Named turns come first, each shown by rows before and after it. Which turns, in which order, take the first row of each pair that follows to the second? Write the first one first, as in the answered first pair.
q310:
[-0.18  0.32 -0.24 -0.58  0.41  0.93  0.26  0.83  0.26 -0.26  0.81  0.46
 -0.93  0.29 -0.30 -2.59  0.34 -0.81  1.37] => [-0.69 -0.23 -1.60  0.47  0.05  0.95  0.18 -0.73  0.67  0.12 -0.70  0.37
 -0.21  0.24  0.29 -2.05  0.20 -0.07  1.66]
[-0.54  0.11 -1.22  0.22  0.65  1.41 -1.87 -1.76 -0.57  1.14  1.28  0.75
 -0.46 -0.28  1.82  0.78  0.73  0.95  0.80] => [ 0.37  0.36 -0.21 -0.51  1.26  1.24 -1.85 -0.79 -0.90  1.12  2.60  0.96
 -0.92 -0.20  1.54  0.56  0.81  0.31  0.22]
[-0.86 -1.83  0.03 -0.70 -3.10 -0.91  0.65  1.61 -0.01  0.41 -2.53 -0.49
  0.25  0.68 -0.75  0.03 -0.58 -1.75 -0.16] => [-0.09 -2.62  0.05 -0.34 -2.44 -1.01  1.02  0.74 -0.03  1.32 -2.55 -0.56
  0.64  0.86 -0.02 -0.08 -0.63 -1.32 -1.63]
q836:
[ 1.17 -0.16  0.14 -1.89  0.12 -0.05  3.05  0.17  0.87  0.05  0.51  0.98
  1.06  0.36  0.25 -1.34 -1.85 -0.42 -2.93] => [ 1.24 -0.37 -0.24 -1.05  1.21  0.23  2.59 -1.09  0.86  0.76  0.61  1.41
  0.95  0.28  1.40 -1.33 -1.45  0.36 -3.11]
[ 1.96  0.02  1.82  1.26 -2.70 -1.74  0.97  0.79 -1.07  0.35 -1.75  0.93
 -2.62  0.40  2.46  2.15  0.05 -2.52 -1.03] => [ 2.00 -0.12  1.65  1.74 -1.93 -1.67  0.57 -0.27 -1.06  0.84 -1.68  1.20
 -2.57  0.32  3.20  2.27  0.21 -2.07 -1.17]
[ 1.66 -0.37  1.74 -2.47  2.45 -0.33 -1.24 -0.64 -1.71  0.11  2.36 -0.18
 -1.84 -0.92 -3.53  2.10  1.78  2.82 -2.20] => [ 1.26 -0.22  1.31 -1.81  3.07  0.11 -1.82 -1.62 -1.47  0.29  2.42  0.33
 -1.84 -1.01 -2.68  2.11  2.19  3.42 -1.70]
q983:
[-0.85 -0.89 -2.43 -0.15 -2.76 -1.03 -0.62 -0.92  0.89  0.56 -1.26 -1.43
  1.51 -1.78 -0.22 -0.53 -2.32  2.30  0.89] => [ 0.50 -2.30 -0.79  0.58 -3.23 -2.52  0.45  0.18 -0.02  2.32 -0.84 -0.67
  0.44 -1.08  0.79  0.55 -2.21 -0.75 -0.92]
[-3.16  1.57 -2.02  0.95  1.08  0.44 -1.36 -2.13  1.40  0.41  1.29  1.12
  0.57 -1.29 -0.23 -3.02 -0.27 -0.10  2.31] => [-2.19  0.14 -1.38 -0.04 -3.03 -0.82  0.36  0.17  1.33 -1.25 -1.13 -1.61
  1.75 -0.68 -4.16  0.48 -1.93  0.57  0.44]
[-1.06  0.89  1.20 -0.16  0.44  1.37 -0.21 -0.84  2.31 -1.36  2.00  0.90
 -0.34 -0.80 -1.99  1.27 -0.16  2.89  0.00] => [ 0.13 -0.39  2.48 -0.06 -0.91  0.21  0.88  0.48  1.43 -0.49  1.52  0.66
 -0.86 -0.19 -2.26  2.95 -0.61  1.05 -1.63]
[ 2.06 -0.16 -0.08 -2.60  2.92  0.57  0.11 -2.15  0.95 -0.11  1.75 -1.92
  0.98 -0.03 -0.58 -4.08 -1.87  3.26 -3.73] => [ 2.85 -1.14  0.69 -2.85  1.09 -0.35  1.14 -1.02  0.65 -0.13  0.87 -2.63
  1.06  0.57 -1.87 -2.33 -2.49  2.59 -4.87]
Now pairs of rows:
(two turns a pair)
[-1.80 -0.85  2.36  0.47  0.49  0.02 -1.89 -0.74 -0.07 -0.08  2.22  1.26
 -1.85  0.23  0.20  0.53  0.60 -0.52  0.96] => [-2.70 -0.99  0.77  0.85 -1.29 -0.07 -1.64 -1.43  0.61 -1.14  0.04  0.19
 -0.34  0.01 -0.97  1.65  0.15  1.32  1.34]
q310, q983
[ 0.42 -0.12 -1.53 -1.84  0.02 -0.73  0.50  0.32  0.05  0.45  0.38  0.25
  0.32  0.99  0.16 -2.68 -0.41 -1.09 -0.83] => [ 0.61 -0.31 -1.70 -1.27  0.87 -0.47  0.11 -0.60  0.11  0.95  0.31  0.51
  0.30  1.00  0.84 -2.51 -0.27 -0.47 -1.05]
q836, q836
[ 3.13 -0.48  2.09 -1.09  1.09  0.10 -0.03  0.24 -1.22 -0.26  2.33 -0.95
 -0.70  0.11 -1.52  1.88  0.15  1.27 -3.57] => [ 1.59  0.79  0.90  0.07  3.56  1.35 -1.90 -1.96 -0.86  0.43  3.27  0.75
 -1.45 -0.43  1.00 -0.03  1.53  1.94 -0.82]
q983, q836
[ 0.21 -0.10 -0.34 -0.85 -0.34 -0.29  0.65  0.39  0.20  0.34 -0.48  0.59
  0.95  0.32 -0.42 -2.10 -0.94 -1.27 -0.68] => [-0.16  0.20 -0.33 -0.69 -0.53 -0.29  0.44  0.51  0.24  0.35 -0.42  0.68
  0.81  0.24 -0.24 -2.17 -0.79 -1.61 -0.01]
q310, q983
[ 1.50  0.64 -0.90 -0.51  1.08  0.32 -1.64  1.37  1.19  0.45  1.37 -1.43
  1.47 -0.87  0.07 -1.50 -1.12  0.14 -1.66] => [ 1.81  0.29 -0.54 -0.28  0.71  0.05 -1.21  1.72  0.81  0.88  1.46 -1.30
  1.12 -0.68  0.20 -1.05 -1.26 -0.51 -2.20]
q983, q983
[-1.07  0.19  0.68  0.76 -1.27  0.30  0.07  1.23 -0.44 -0.75 -0.90  0.44
 -1.91  0.47 -0.30  2.46  1.28 -0.67  1.75] => [-1.00 -0.77 -0.78  2.01  0.32  0.37 -0.08 -1.90 -0.03  0.61 -1.57  0.51
 -0.92  0.60  1.75  1.36  1.23  1.09  0.32]
q310, q983
[ 0.75 -0.34 -1.50 -1.24  0.40 -0.49  2.35 -0.39  0.55  0.64  0.14 -1.03
  2.34  0.33 -0.50 -3.72 -1.49  0.11 -2.68] => [ 0.62  0.75  0.36 -2.18 -0.41 -0.66  2.27  2.52  0.01  0.19  1.63 -0.34
  0.70  0.18 -1.08 -3.39 -1.09 -2.67 -1.10]
q310, q983
[ 1.69  1.05  1.76 -2.05 -0.23  0.28  0.27  4.05 -2.19  0.36  2.35 -0.98
 -1.13 -0.47 -0.83 -2.41 -1.04 -3.01 -1.11] => [ 0.76  2.09 -0.10 -1.64  3.11  2.13 -1.53  0.50 -1.36  0.06  3.21 -1.06
 -0.40 -1.08  0.52 -4.34 -0.38  0.47 -0.37]
q836, q983
[-0.42  2.34 -0.85 -1.16  2.45  1.42 -1.44  0.37  0.66 -0.69  0.94 -0.11
  0.39 -0.71  0.90 -2.89 -0.43  1.98  1.84] => [-1.02  2.29 -1.47 -1.20  1.58  1.03 -0.94  0.72  0.89 -0.98  0.24 -0.42
  0.73 -0.79  0.47 -2.97 -0.95  1.77  2.19]
q310, q836
[-1.05  1.38  0.99  1.45  1.51  1.47  0.11 -1.36  1.64  1.56  1.60  1.91
 -0.82 -1.09  1.40 -0.94  1.14 -1.57  1.88] => [ 0.23 -0.35  2.04  0.83 -2.62 -0.15  2.05  1.11  1.32  0.10 -0.64 -0.69
  0.31 -0.65 -2.25  2.74 -0.22 -1.67 -0.18]
q983, q983
[-1.19 -0.47  1.64 -1.80 -2.65 -2.45 -0.74  4.84 -0.12 -1.10  3.23  0.23
 -1.15  0.50 -0.51  0.65 -0.55 -1.44  0.53] => [-2.90 -1.05 -0.74  0.37 -4.53 -2.23 -1.07  2.61  0.82 -1.63 -0.28  0.15
  0.24  0.20  0.21  2.07 -0.62  0.13  2.45]
q836, q310
[-0.10  0.40  0.09  0.43  2.41  0.54 -1.01 -1.08 -0.84  1.41  2.40  1.28
 -0.40  0.41  3.17 -1.09  0.34 -1.55 -0.59] => [-1.96  2.20 -0.73 -1.48 -0.92  1.33 -1.42  0.95  0.06 -2.53  0.63 -0.72
  0.46 -0.27 -1.04  0.36 -0.12  0.33  2.69]
q310, q983
[-0.28  0.22 -0.22  0.81 -2.38  2.67 -0.94 -1.13 -0.20 -2.49 -1.19 -1.11
  0.12 -1.60 -1.68  3.78  0.76  1.64  2.19] => [ 3.03 -0.04  2.77 -1.05  0.34  2.02 -0.38  0.58 -1.52 -1.31  2.88 -0.96
 -1.24 -0.95 -1.94  2.56  0.65  0.16 -1.96]
q310, q310
[ 0.65  1.20 -0.29  0.05  3.10  2.10 -2.18 -1.75  0.22 -0.50  2.04 -0.14
 -0.05 -0.36  1.38 -1.05  0.32  2.32 -0.17] => [ 2.97 -1.30  2.01  0.30  0.01 -0.16 -0.02  1.01 -1.12  0.72  0.94 -0.66
 -0.50  0.75  0.25  2.30 -0.40 -0.56 -3.50]
q983, q983
[-1.00 -0.45 -1.56 -0.23 -1.00  0.02  0.26 -0.29  0.57 -0.76 -1.41 -1.04
  1.68  0.06 -1.60 -1.06 -0.63  1.18 -0.15] => [-0.01  0.24  0.17 -1.77 -0.27 -0.01  0.34  1.54  0.26 -0.96  0.52 -0.90
  0.74 -0.08 -2.37 -1.31 -0.54  0.06 -0.62]
q310, q310
[ 1.75 -0.59  1.87 -0.07  1.16 -2.15 -1.81  1.01 -1.47  3.25  0.10  0.58
 -2.65 -0.67  1.81  4.16  0.15 -2.18 -0.92] => [-1.58  1.71  0.14 -0.07  1.09 -0.53 -3.53  0.39 -0.42  1.43 -0.38  1.01
 -2.55 -1.89  1.85  2.85  0.97 -0.94  4.38]
q310, q983
[-1.83  0.36 -0.28  0.88 -0.34  0.13 -1.02 -0.76 -0.16  0.51 -1.16  1.30
 -0.92  0.07  1.30  0.90  1.28 -1.06  2.82] => [-1.28  0.34 -1.61  0.36  0.97  0.75 -0.97 -2.62  0.57 -0.22 -1.33 -0.24
  0.79  0.06  0.49  0.04  0.75  2.39  1.12]
q310, q983
[ 0.33 -2.60 -1.14  2.65 -0.13 -1.40 -0.06 -1.62 -0.66  2.24  0.01 -0.74
  0.11  0.47  2.65  0.36  0.66 -0.67 -2.14] => [-2.32 -0.18 -0.73  1.35 -2.78 -0.58 -1.16  1.63 -0.13 -0.68 -0.18 -0.75
 -0.84 -0.42  0.23  1.16  1.35 -1.90  3.20]
q310, q310
[-2.43  0.57 -1.38  0.30 -2.58  0.02  0.75  1.38  0.84 -0.70 -1.75  0.52
  1.13 -0.39 -0.17 -1.37 -0.34 -1.59  2.41] => [ 0.90 -0.03  1.34 -1.14  0.19 -0.69  1.31  2.43 -0.54  0.93  1.77  0.53
  0.02  0.31 -0.04 -2.51 -0.34 -2.60 -1.94]
q310, q310
[ 1.42  1.24 -4.47  1.17  0.04  0.72 -0.69 -3.28  1.67 -0.14 -4.19  0.23
  2.27  0.83  0.50 -1.12  0.37  1.35 -0.18] => [ 1.57  4.13 -0.64 -2.58 -0.41  1.33 -1.37  2.66  0.90 -2.53 -0.08  0.62
 -0.63  0.47 -2.85 -1.54  0.75 -1.90  2.40]
q310, q310
[ 1.64 -0.31  0.54 -0.60  1.20  0.15 -1.57  1.10 -0.53  0.41 -0.61  0.04
 -0.10 -0.25 -0.29 -0.03  0.75  0.01  0.07] => [ 1.03 -0.21  0.16 -0.58  0.19  0.12 -1.55  1.43 -0.16  0.08 -1.40 -0.13
  0.00 -0.43 -0.66  0.06  0.68 -0.07  1.05]
q310, q836
[ 0.74 -0.25 -0.16 -0.94  1.34  0.11  0.36 -0.32 -0.31 -0.45  1.01 -0.69
  1.03  0.31 -0.74 -1.39 -0.69  1.76 -1.67] => [ 1.11 -0.71  0.08 -0.10  1.66 -0.09  0.24 -1.02 -0.53  0.24  0.81 -0.24
  0.65  0.39  0.10 -0.61 -0.66  1.83 -1.95]
q983, q836
[-0.59 -0.31 -0.59 -0.22 -3.40  0.15  0.10  0.16  1.49 -1.76 -2.26 -1.31
  1.09 -0.88 -2.32  3.26  0.10  0.55  1.79] => [ 1.89 -2.12 -0.11 -0.05 -2.13 -0.84  1.26 -0.96  0.83  0.22 -1.97 -1.81
  1.80  0.05 -1.27  3.08 -0.64  0.76 -2.91]
q836, q310
[ 2.42 -0.90  2.95  1.19 -1.21 -0.03 -0.04  1.24 -0.26  1.12 -0.09 -1.82
 -0.23  1.04 -1.25  5.30 -0.35 -0.51 -2.79] => [ 1.58  0.61  3.52  0.77 -0.93  0.69 -1.20  1.92 -0.39  0.21  0.95 -1.27
 -1.38  0.58 -1.49  5.60  0.39 -0.72 -0.18]
q836, q310
[ 0.11 -2.69 -1.21  0.02 -1.57  0.09 -0.02 -0.21 -0.18  1.11 -1.71 -0.18
  1.05 -0.31  0.96  1.65 -0.72  2.15  1.31] => [-0.26 -2.29 -1.40 -0.44 -2.18  0.07 -0.08  0.39  0.16  0.66 -1.87 -0.26
  0.99 -0.36  0.36  1.65 -0.88  1.81  1.83]
q836, q836
[-0.40  1.51  0.11  0.58 -1.25  0.10 -1.23  0.01 -0.09 -3.05 -0.19  0.15
 -1.49 -0.91 -1.59  1.03 -0.65  0.71  1.95] => [ 0.37 -0.13 -1.39  1.90 -1.51 -0.56 -0.17 -2.17  0.09 -1.75 -1.95 -0.40
 -0.01 -0.34 -0.54  1.17 -1.14  1.78 -0.58]
q836, q310
[ 0.93  1.00 -0.16 -2.14 -1.54 -0.60  0.80  1.84  0.36 -0.73 -0.01 -1.05
  0.28  0.51 -1.79  0.37 -1.48 -1.52  0.07] => [ 1.56  0.92  0.29 -1.08  1.80 -0.30  0.07 -0.03 -0.05  1.43  1.72  0.66
 -0.52  0.54  1.24 -1.29 -0.56 -1.88 -0.91]
q836, q983
[ 0.74 -0.77 -0.10 -0.50 -1.12 -1.10 -0.25 -0.90  0.94 -0.49 -0.43 -0.54
  0.03  0.60 -0.51  2.72  0.15  0.50 -0.87] => [ 1.15 -0.78  0.23 -0.53 -0.23 -1.07 -0.53 -1.07  0.79 -0.13  0.08 -0.37
 -0.33  0.65 -0.22  2.62  0.39  0.62 -1.37]
q310, q836
[-0.91 -0.20 -0.17  0.57 -2.82 -0.84 -0.47  0.48 -0.32  0.41 -1.42  1.12
 -0.70  0.66  0.71  2.97  1.05 -1.26  2.27] => [ 0.33 -1.12 -0.28  1.27  0.23 -0.81 -0.37 -1.86 -0.60  2.48 -0.04  1.67
 -0.50  1.08  3.05  1.23  1.30 -0.88 -0.30]
q983, q310
[-1.16 -2.49 -2.08 -1.00 -2.86 -0.27  2.35  2.47 -1.01 -0.86 -1.88 -0.44
  0.71  1.89 -1.55 -1.83 -0.95 -2.98 -1.54] => [ 0.25 -3.59 -2.40  0.08 -1.62 -0.58  2.40  0.53 -1.21  0.60 -1.98 -0.33
  0.96  2.35 -0.06 -1.55 -0.95 -1.96 -3.56]
q310, q836
[-0.35 -0.74 -0.98 -1.64  0.53 -1.00  1.67  0.12  2.01  1.12  0.15  0.08
  1.52  0.79  0.57 -4.46  0.12 -1.36 -0.63] => [-1.70 -0.35 -1.73 -1.22 -0.56 -0.66  1.51  0.34  2.48  0.34 -1.02 -0.06
  1.65  0.46  0.23 -4.02  0.23 -1.31  1.30]
q310, q310
[-0.11  0.98  1.29 -3.05 -2.60 -1.54  1.49  3.38 -0.71 -1.70 -0.90 -0.87
 -0.51  0.53 -2.42  0.62 -0.06  0.29  1.35] => [-0.61 -0.02 -0.27 -1.54 -3.61 -1.83  1.77  1.51 -0.25 -1.20 -3.15 -1.20
  0.71  0.67 -1.81  1.90 -0.31  1.40  1.17]
q836, q310
[ 0.05 -0.51  0.21 -0.56 -0.79 -0.95 -0.35  0.44  1.03 -1.36 -2.20 -1.46
  0.53 -0.48 -1.60  2.45 -1.72  1.59 -1.00] => [ 1.30 -0.59  1.24 -0.97  0.18 -1.13 -0.17  0.75  0.52 -0.90 -0.94 -1.45
 -0.02 -0.23 -1.64  2.39 -1.55  1.29 -2.39]
q836, q310
[-1.56  0.43  1.45  2.25  0.47  1.49 -1.25  1.53 -2.79  0.93  1.81  0.42
 -1.38 -0.28  1.98  0.74  0.76 -2.46  3.30] => [-2.72  0.08 -1.59  2.75 -0.97  2.20 -1.33 -0.77 -1.33 -0.79 -1.15 -1.69
  1.27 -0.64  0.81  1.42 -0.02  1.71  3.49]
q310, q983
[-0.37 -0.94 -1.87  2.52  0.67  0.69  0.23 -1.18  0.56  0.56 -0.77  0.45
 -0.40  1.06  1.57  0.58  0.10  0.09 -0.53] => [-0.96 -0.72 -2.07  2.04 -1.00  0.58  0.31 -0.22  1.01 -0.65 -1.68 -0.25
 -0.06  0.87 -0.05  1.19 -0.23  0.39  0.42]
q836, q983
[ 0.44 -0.27  1.44 -0.71  0.73  0.50 -0.46  0.74  0.33  0.04  0.06 -0.42
 -0.80 -0.10 -0.37  0.21  0.24 -0.31 -0.79] => [-0.24 -0.40  1.07  0.25 -0.44  0.30 -0.29  0.98  0.53  0.06 -0.97 -0.02
 -0.66 -0.24  0.11  0.89  0.51 -0.91  0.37]
q310, q983
